Named turns come first, each shown by rows before and after it. Which turns, in which order, take the first row of each pair that follows to the second? Write the first one first, as in the answered first pair.
turn k146:
[-0.26 -0.84 -0.84  1.40  0.98  2.23  0.94 -1.52 -0.31 -0.30  0.48 -0.29
  0.46  0.29  2.07 -0.13 -2.30 -3.47  0.45  0.57  0.77 -0.03  0.53 -1.37
 -2.20 -1.00] -> [-0.07 -1.15 -1.64  1.97  0.77  2.91  1.40 -1.04  0.22 -0.31  0.44 -0.83
 -0.01  1.08  1.52  0.67 -1.22 -3.52 -0.49  0.25  0.73 -0.37  0.50 -0.74
 -0.97 -0.61]
[-1.05 -0.86  1.03  4.58 -0.74  3.05 -2.88  0.75  0.39 -2.53 -0.47 -3.80
 -0.93  0.76 -1.71 -0.95  1.42  2.17 -1.40  0.95 -0.18 -0.41  0.84 -1.80
 -0.19  1.65] -> [-0.85 -0.69  1.36  3.93 -0.52  2.58 -2.86  0.39  0.55 -2.76 -0.91 -3.25
 -0.91  0.92 -2.05 -1.33  2.22  3.00 -1.78  0.23  0.38 -0.10  0.49 -1.10
  1.38  1.80]
[ 1.06  2.47  0.83 -2.97  2.30 -0.60  1.25 -0.95 -2.49  1.72  0.61  4.49
  1.99 -2.21 -2.77 -0.31  0.23  0.05  2.30 -0.10  0.32  1.69 -2.49 -1.89
 -0.26 -1.88] -> [ 0.67  2.08  0.23 -2.14  1.75  0.01  0.87 -0.29 -2.88  2.28  1.38  3.63
  2.01 -2.62 -2.59  0.70 -0.46 -1.09  2.79  0.83 -0.65  1.30 -1.81 -2.72
 -2.07 -1.82]
turn k819:
[ 0.28 -0.60 -0.19  5.82 -1.28  6.50 -1.50  1.66 -0.74  1.46 -1.84 -2.97
  0.76  2.09 -1.66 -0.03  2.33  1.52  1.09  1.19 -1.18 -2.11  0.36 -3.05
 -3.24  2.10] -> [ 0.58  1.84  1.65  1.91 -0.77 -1.24 -0.39  4.33 -1.04  5.40 -1.57  0.10
 -0.18 -1.35 -1.47  3.40  1.52  0.51  3.54  0.99 -4.05 -2.10  1.37 -0.55
 -4.33  3.61]
[ 2.36  2.18 -0.99  1.38  2.03  0.37  1.50  0.38 -0.85  1.31 -2.93  1.55
  1.77  0.52 -0.41 -1.70  0.67  0.48  1.03 -0.30  1.00  0.12 -0.65  0.06
 -0.01  0.50] -> [ 2.25  1.42 -1.83  2.80  1.63  2.05  0.99  0.48 -0.92  0.90 -2.29  0.38
  2.01  0.72 -0.59 -1.50  0.17 -0.09  0.90  0.35  0.80  0.00 -0.41 -0.87
 -1.11  0.43]
[-0.48 -0.15 -1.38  0.89 -1.53  0.16  1.22  1.26 -1.37  2.10  0.11 -1.48
  0.60 -0.35 -2.59  0.37 -0.97 -0.90  0.30 -1.35 -1.17  0.86  0.85  1.99
 -1.92  0.95] -> [ 0.10  0.45 -0.58 -0.83 -0.93 -1.45  1.72  0.99 -0.96  2.15 -0.71 -0.11
  0.45 -0.38 -2.56 -0.40 -0.20  0.10  0.32 -2.40 -0.26  1.23  0.40  3.14
 -0.14  0.80]
turn k971:
[ 2.06 -1.97 -3.24  2.23  0.32  1.91  2.42 -0.13  1.10  1.25  0.13 -0.97
 -1.05  2.07 -1.48  1.59  2.91 -0.80 -1.81 -1.07 -0.20 -1.32  0.40  2.14
  2.42  0.46] -> [ 1.08 -2.41 -2.12  1.83 -0.45  0.92  0.91 -0.14  1.61 -0.13  1.10 -1.60
 -2.22  1.73 -2.25  2.49  2.56 -0.27 -2.19 -1.36 -0.75 -1.84  0.69  1.89
  3.01  1.28]
[ 0.66  2.08  0.90 -2.11  2.02 -0.75  0.70 -1.08 -0.97  1.42 -0.15  3.49
  1.17  2.59  2.97  0.46 -0.18 -0.44  2.12  0.05  0.19  2.60 -1.18  0.17
 -2.25 -1.38] -> [-0.63  1.47  2.85 -3.23  1.51 -2.24 -1.50 -1.45  0.09 -1.18  0.42  3.39
 -0.85  2.38  1.98  0.49  0.17  1.30  0.93 -1.62  0.67  2.11 -1.28  0.76
  0.87 -0.28]
[-0.26  0.29 -1.99 -0.66  0.70 -0.06  4.05 -0.58  0.82  3.00  0.56  0.58
  0.41  1.23  1.69  0.95 -3.95 -3.38 -0.61 -0.38  0.44  0.49  1.33  0.83
 -3.88 -2.69] -> [-0.40 -0.18 -0.32 -3.09  1.10 -1.39  3.15 -2.14  2.14 -0.29 -0.12  1.76
 -1.31  2.22  1.13 -0.83 -2.34 -0.73 -2.43 -3.27  2.92  0.84  0.26  2.58
  1.72 -2.62]

Between the rows of a pair lie 2 to 3 turns.
[ 0.93 -0.14 -0.96 -3.19 -0.88 -1.09  0.75  0.66  0.77  0.18  0.49  1.71
 -1.85 -1.85 -0.53  3.66  2.45 -2.20  0.89  1.25 -0.59  0.03  2.39  1.76
  1.95  2.27] -> [ 1.17  0.80  1.46 -5.19  1.01 -1.01 -0.35 -1.79 -0.04 -1.83 -0.56  3.17
  0.08 -1.85  1.05 -0.86  1.04  0.00  1.93  1.05  1.77  1.72  0.64  0.23
  1.56  0.59]  k819 then k146 then k146
[ 0.80 -2.62 -3.29  1.53 -3.08  3.48  3.16 -0.98 -0.55  0.22 -0.12 -1.21
  2.47  0.41  1.33  0.73 -1.78 -1.74 -0.57  2.51 -0.56 -0.22 -0.08 -1.93
 -3.27 -2.91] -> [-1.26 -3.79  0.72 -0.47 -4.90  0.42 -1.35 -1.44  0.98 -5.05  1.29 -1.90
 -1.78 -0.08 -0.47  1.35 -1.42  1.35 -3.03 -0.22 -0.03 -1.27 -0.44 -1.42
  2.00 -0.41]  k971 then k971
[ 1.07 -0.40 -0.23 -0.19  0.06 -1.25  3.09  1.85  2.46  1.40 -0.01  0.94
 -2.67  0.97  1.05  2.07  1.51 -0.74 -0.33 -2.83  0.87 -0.97  2.45 -0.26
  2.13  1.12] -> [-0.21 -1.41  0.18  1.39 -1.13  0.35  1.05  1.81  2.41  0.02  1.20 -1.33
 -3.46  1.00  0.38  2.24  1.13 -0.67 -1.13 -2.38  0.15 -1.69  2.70 -1.85
  1.41  1.95]  k819 then k971
[ 0.46  1.46  0.34 -0.85  0.71 -1.32  0.59  0.27 -0.72  1.28 -1.51  0.87
  0.69 -0.30 -0.08 -0.86  1.60  1.66  1.08  0.37  0.24  0.40 -0.83  0.36
 -0.02 -0.05] -> [-0.30  1.32  0.76 -0.37 -0.20 -1.87 -0.83  1.00 -0.86  1.00 -0.62 -0.03
  0.05 -0.83 -0.56  0.05  0.87  1.11  1.25  0.97 -1.05 -0.09 -0.30 -0.39
 -1.18  0.86]  k971 then k971
[-0.25 -0.20  0.89  0.52 -2.10 -0.79 -2.52  2.20  0.60  0.44 -1.10  0.39
  0.69  0.41  1.02  1.48 -0.19  1.97  1.86  0.09  0.04  0.92 -1.13 -1.07
 -1.84  1.64] -> [-0.07  0.15  1.04 -0.11 -1.85 -1.47 -2.36  1.99  0.57  0.39 -1.62  1.02
  0.68  0.44  1.40  0.88 -0.24  2.30  1.92 -0.14  0.46  1.01 -1.48 -0.95
 -1.27  1.25]  k819 then k146
[-0.19  0.71  1.24  0.68  0.10  1.15 -1.33 -1.37 -0.29 -1.26 -1.33 -0.81
  1.86 -0.07  0.03 -3.30  0.75  1.49 -0.11 -0.14 -0.05  1.72 -1.37 -2.66
 -1.47 -0.47] -> [-0.67  0.20 -0.04  2.41 -1.16  1.10 -1.00  0.28 -0.34  0.17 -0.23 -2.15
  1.24 -0.49 -0.54 -0.59  0.46 -0.40  0.11  0.99 -2.12  0.61 -0.18 -2.84
 -3.26  0.57]  k819 then k146
[-0.61  0.12  0.77  1.23 -0.97  0.76 -1.20 -0.84 -0.06 -2.24 -0.53 -2.37
 -1.03  0.88 -1.80 -0.62  1.85  1.75 -1.76 -0.10  1.04 -0.71  0.33 -0.73
  2.93  0.92] -> [ 0.43  1.03 -1.75  2.84 -0.48  2.12  1.50  0.12 -0.97  1.78 -0.85 -1.99
  1.35  0.56 -0.41 -0.09  0.97 -1.28 -0.01  2.01 -0.30 -0.46  0.99 -1.03
 -1.52 -0.35]  k819 then k971
[ 0.20  1.54 -0.44 -1.03  0.37 -3.58  2.45  1.23  0.21  1.18 -0.59  0.12
 -1.72  1.12  0.04  1.01  2.86  2.93 -1.07 -2.35  1.24 -0.17  0.36  2.97
  3.68  1.58] -> [-0.55  1.57 -0.98  0.47 -0.96 -3.75  1.62  3.03 -0.41  2.93  1.14 -1.44
 -1.93 -0.32 -0.19  3.95  1.18  0.44 -0.02 -0.39 -1.61 -1.04  1.75  1.83
 -0.35  2.61]  k819 then k819 then k819
[-0.24  0.57  1.33 -1.05  0.24 -1.44 -1.11  0.15 -0.32 -0.02 -0.68  0.16
  0.45 -0.53  0.41 -1.12  0.32  1.29  0.59  0.32  0.26  0.03 -0.29 -0.75
 -1.06 -0.56] -> [ 0.59  0.31 -0.31 -0.22  0.67  0.40  0.73  0.06 -0.43  0.92 -0.99  0.37
  1.16  0.53  1.05 -1.43  0.83  0.38  0.48  0.55  1.07  0.26 -0.37 -0.56
 -0.89 -1.40]  k146 then k146 then k971
[-1.53 -0.71  0.07 -0.26  1.59 -3.32  2.17  1.58  0.58 -1.80  2.34  0.35
  1.39 -1.12  0.52  3.31 -2.04 -2.93  0.99  1.53  0.44  1.22 -2.41  1.03
 -4.22  1.02] -> [-1.08 -1.67 -0.43  0.44  2.23  0.70  2.28 -0.97  1.22 -5.03  0.73  0.04
  2.22  1.58  0.54 -0.62 -0.25 -0.77 -1.01  0.01  4.17  1.91 -4.05  0.68
 -0.76 -0.40]  k819 then k819
[-0.84 -0.19  1.35  1.24  0.31 -1.43 -2.89 -0.52  0.29 -2.63  0.42 -2.29
  1.22  0.49 -0.03 -1.25 -0.31 -0.89  0.65 -0.39  0.12 -0.83 -1.05 -3.20
 -0.17  0.95] -> [ 0.88  0.70 -1.17  1.54  1.35 -0.78  0.67  0.01 -0.02  0.97 -0.67 -0.78
  2.82  0.83  0.95 -1.18  0.16 -3.00  1.83  0.68  0.06 -0.15 -0.66 -2.21
 -1.82 -0.27]  k819 then k146 then k971
